The same turns and mirrors carry the whole set onto itself, and each row onto the other rows of its family. Which rows share a family with each named row? Give them in list order.
These 40 rows form 5 families of 8 rows each.
K428: [  2  11  12  -2  -8  -7 -13 -11  -2   5 -14 -11  -6 -14   1  14 -19  -1
   7  -4   1  10   7  10]
K985: [-12  -9   8   1  13  -7 -16   0  16 -20   3   1  -4  -3  14   2  -4  10
   1   9   0  -2   9   9]
K548: [  8  15  -8   5   1   5   7  -5  -1  17  -9   1   9  -1   1  -4 -10   3
   4  -6 -15   7  12  -7]
K385: [ 13   2   7  -1   1 -14  -7  -8   9  -9  -3  -1   9  -2   8   2 -31   1
   9  -1   4  -4  20   0]
K457: [-12   8 -10   8  -1   5   5  -1   1   8   7 -19   0  10  -8   6  10   2
  -6   3   5  12   9  -3]
K455: [-13   2 -14   5  12  -6   3   8  11  -6   3  13  -6  12   1   1   4  13
  -5   0   1  -5   5 -18]
K58: [-12  15  11  -1  -6  -4 -16  -8   2  -5   7  -8 -12   1   8  14 -10  -3
   0   8   6  15  -1  13]
K157: [  6   2   1  -3  -3 -11   9  -1   7   2  -9  10   8  -8  -2  -8 -10  -1
  -4  -6   1 -18  12 -15]
K15: [-11   9  -2   3   0  10   5   1   5   6   8 -11   6  19  -5   9   5   0
 -14   3   7  10  13  -2]
K559: [ -7  17  10   2  -1   6  -7  -8  13  -2   1 -12 -13   6   6  22   4  -8
  -1  13   7  10  13  -1]
K924: [  3   3 -17   4   7  -6  12   0   8   4 -13   7   1  -1   3  -2  -9  14
  -2  -2   2 -11  19 -20]
K574: [  2   8  13   0  -7 -13   1  -8   4 -15 -17   5 -13   2   6   2 -22  10
   6   1  13 -11  17  -7]
K292: [ 10  11  -5   0  -5   9   0  -5   0  10  -9   2  14   6  -2   1  -9   2
  -6  -9 -17   6  11  -4]
K251: [-13  -6 -17   7  16  -8  -5   7  10  -5   3  11  -6   4  -1   5   0  14
  -8  -2   2  -6   3  10]
K951: [-14  13 -13   1   7   0   4   3   0  13   8  -6  -3   7  -5  16   4 -10
 -10   8   6   5   9   1]
K479: [-14 -10   0  11   7  -9  -6  12  15  -5   5  12   2  11  -9   2   0  14
 -10  -4   5  -6  11  -3]
K315: [ -1   7 -15  -1   3 -10   9  -4  -6  -5  -8   9   0   3   3  -9 -23  11
  -5  -1  13 -13  17  -2]
K658: [ -8  -1   9   3   7 -13 -20  -3  20 -17  10   1  -6  -2  13   5  -3  13
  -4   6   8   0   3   7]
K59: [ -8  16 -10   7  -2   4   6   6  -5   1  11   1  -3   7  -3   7  12   5
 -10  -1   2   5   5 -12]
K917: [-12 -10  -1   1   2 -15 -17  -1  10 -18  -6  -4 -10  16   6   4 -17  12
   4  13   2  -1  10   6]
K710: [  6   3  13  -5   8  -9 -12  -8   0  -6 -13   1 -10   3  10  -4 -27  11
   4   2  18  -7  10 -10]
K687: [  0  -4  -9   4   4  -9   4  -6  -5   4 -10  13  -4   6   6  -5 -21  12
  -5   3   4 -14  10 -19]
K161: [  8   9  20  -7   2  -1  -6   1  -7   0 -12  -7   2  -7  -2   6 -13 -10
  13  -5 -10   7   6   0]
K343: [ -6  -3  11  10  10  -5 -15   0  21 -19  -3   4 -17   4   3  12   1  14
   4  -2   7  -1   7   5]
K43: [-12  10  16   8   2  -7  -8  10   7   1  10  -4  -5   9   6  19  -7  -1
   2  12  -3  10   8  16]
K439: [-13  -8  -6  14   7 -14  -3   6  10  -6  15  10  -1   4  -4   1   3  12
  -7  -3   7  -6   3  -6]
K170: [-10  14   3   7   5  13   4   8  10   4  10   2   0   5   5  -2  14   3
 -11   6  -1   3   8   5]
K87: [-13  -8  -5   1   7  -2  -3   6   8 -11  -7   2  -8  13  -7 -15   4  12
  -6   1  10 -11   7  -9]
K660: [  4  18  12  -5  -6   0 -13 -13   2  -3 -16   0   0  -6   1  11 -10  -3
  11  -8 -13   9  14  -8]
K664: [  8  -2  12  -3   6  -6  -6  -4  -3 -13 -12  -3  -6  -2   8  -8 -26   3
   5   7  15  -9  18  -4]
K965: [  8  19  19  -5   1  -5  -7  -1   2  10 -16  -7   0  -6   1   6 -16  -1
  14  -5  -7   9   6  -1]
K469: [ -2   6  -1  -5   0  14   1 -10 -10  14 -13  -5   5  -1   2   7   3  -1
 -11  -3  -9  -2   8 -12]
K721: [  3   4  14  -3   3   3 -13  -8 -13   6  -8 -15   2   5   0  21 -17  -3
   5  -3   0  11  13  -1]
K65: [  0   2  11  -3   6 -15  -9  -8  15  -1 -16  -3 -10  -5   4   4 -30   3
  11   0  15  -1  13   2]
K54: [-13   3   8  -3  11 -10 -20  -5  19 -13   1   3 -14   7   9   4 -18   4
   7   5  12   8   2   5]
K540: [  1  15 -12  -6   6   1  -4  -4 -10   9  -7   4  10  -4  -9   1  -9  -4
   3 -15  -8   7  12  -5]
K795: [  2  -3  -5   3  -7  -9   4  -1  -1   4 -14  12   1   9   0  -4 -22   9
 -12   5   3 -17  17 -12]
K314: [-14  12   9  -3  -7  -6  -9  -4   7   2  -3 -23  -8   3   4  17   4   0
  -1  13   0  12   2   5]
K853: [  8  12 -12   7  -2   6   7  -2  -8   8  -8  -4   5  -7  -5   4   3  10
  -5 -11  -5   2  15 -12]
K958: [-17   6  14  -6  -1  -2  -1  -1   2  -3   0 -17  -6   3   8  18   1  -9
  -1  17  -1   8   5   6]

Same family as K721: K385, K157, K917, K43, K170, K87, K469
Same family as K548: K457, K658, K710, K687, K439, K965, K314
Same family as K161: K985, K15, K292, K479, K664, K795, K958
Same family as K54: K428, K455, K58, K924, K59, K65, K853

The same turns and mirrors carry the whole set onto itself, and each row onto the other rows of its family. Which rows share a family with each named row? Give them in list order.
These 28 rows form 7 families of 4 rows each.
K203: [ -1  20   5  -6 -11   0  13   2   4  -1  -3   4]
K412: [ -6  11   4  -1  -8  -7  15  -8  -1  -7 -10   6]
K780: [-8 18 -1  3 -9  3  9 -6 -4 -1  1 11]
K227: [-13  11   1  -2   8   5  -1   1  13 -11   4  12]
K264: [-7  5  5 -6  9 10  6  5  2 -5  8 17]
K190: [  4  -5 -12  -3  -3  -3   4 -17  -3  11  -3 -14]
K761: [ 11 -10  -4   1  -4  -3   2 -13   2   4  -8 -17]
K389: [-2  7  1 -2 -9 -6 18 -1 -1 -6 -5 12]
K763: [-11  17  -3  -3  -5   7   7  -5  -7  -3 -12   2]
K86: [-7 10 10 -9 15 -7  2  8 10 -8  3  4]
K104: [  8 -14   0  -4  13   3  -7   8   4   5  10 -11]
K614: [ -7  15   4   4 -12  -7   8  -9   7  -6  -2   4]
K382: [  8  -7   2  -5  13   5 -10   3  10  12   3 -13]
K278: [  1 -12   3   3  16  -1  -8  -7   5   5   7 -17]
K850: [  7 -20   1  -4  14   0  -4   3   2   3   4  -6]
K168: [  7  -3  -5   4  -7  -5   5  -3  -3   0  -3 -24]
K665: [  0  -9  -6   3 -10   1   1 -16 -11   3  -1 -14]
K7: [  0 -15   3  -8  10  13  -9  -6   5   8   5 -12]
K119: [-5 14  0 -5  6 10 -2 10 13  2  7 11]
K437: [  3 -14  -4  -1  -5   4   4 -14 -13   7  -2 -11]
K960: [ -3  17  -8  -4  -7  -4  16 -10   5  -1  -1   6]
K40: [  4  -7  -7  -5  -8   3  -7  -7  -6  11  -7 -17]
K368: [ -6 -10  -4  -8  10  10 -13  -2   1  -1  12 -14]
K838: [  3 -14  11   1   9   5 -15   3   3   4   3  -9]
K839: [-7  6 13 -1  3  9 -4 10 10 -7  4 12]
K345: [ -2  -6  -2   2  -7   0  -6 -21  -1   5  -6 -15]
K253: [ -6   8   6 -11  13  10   1   8   6  -3   4  14]
K149: [-7 10  6 -3  6 -6  2 12 11 -2  7 14]

Same family as K119: K614, K382, K345
Same family as K190: K960, K838, K839
Same family as K665: K412, K104, K253
Same family as K761: K780, K7, K149
Same family as K168: K763, K86, K368

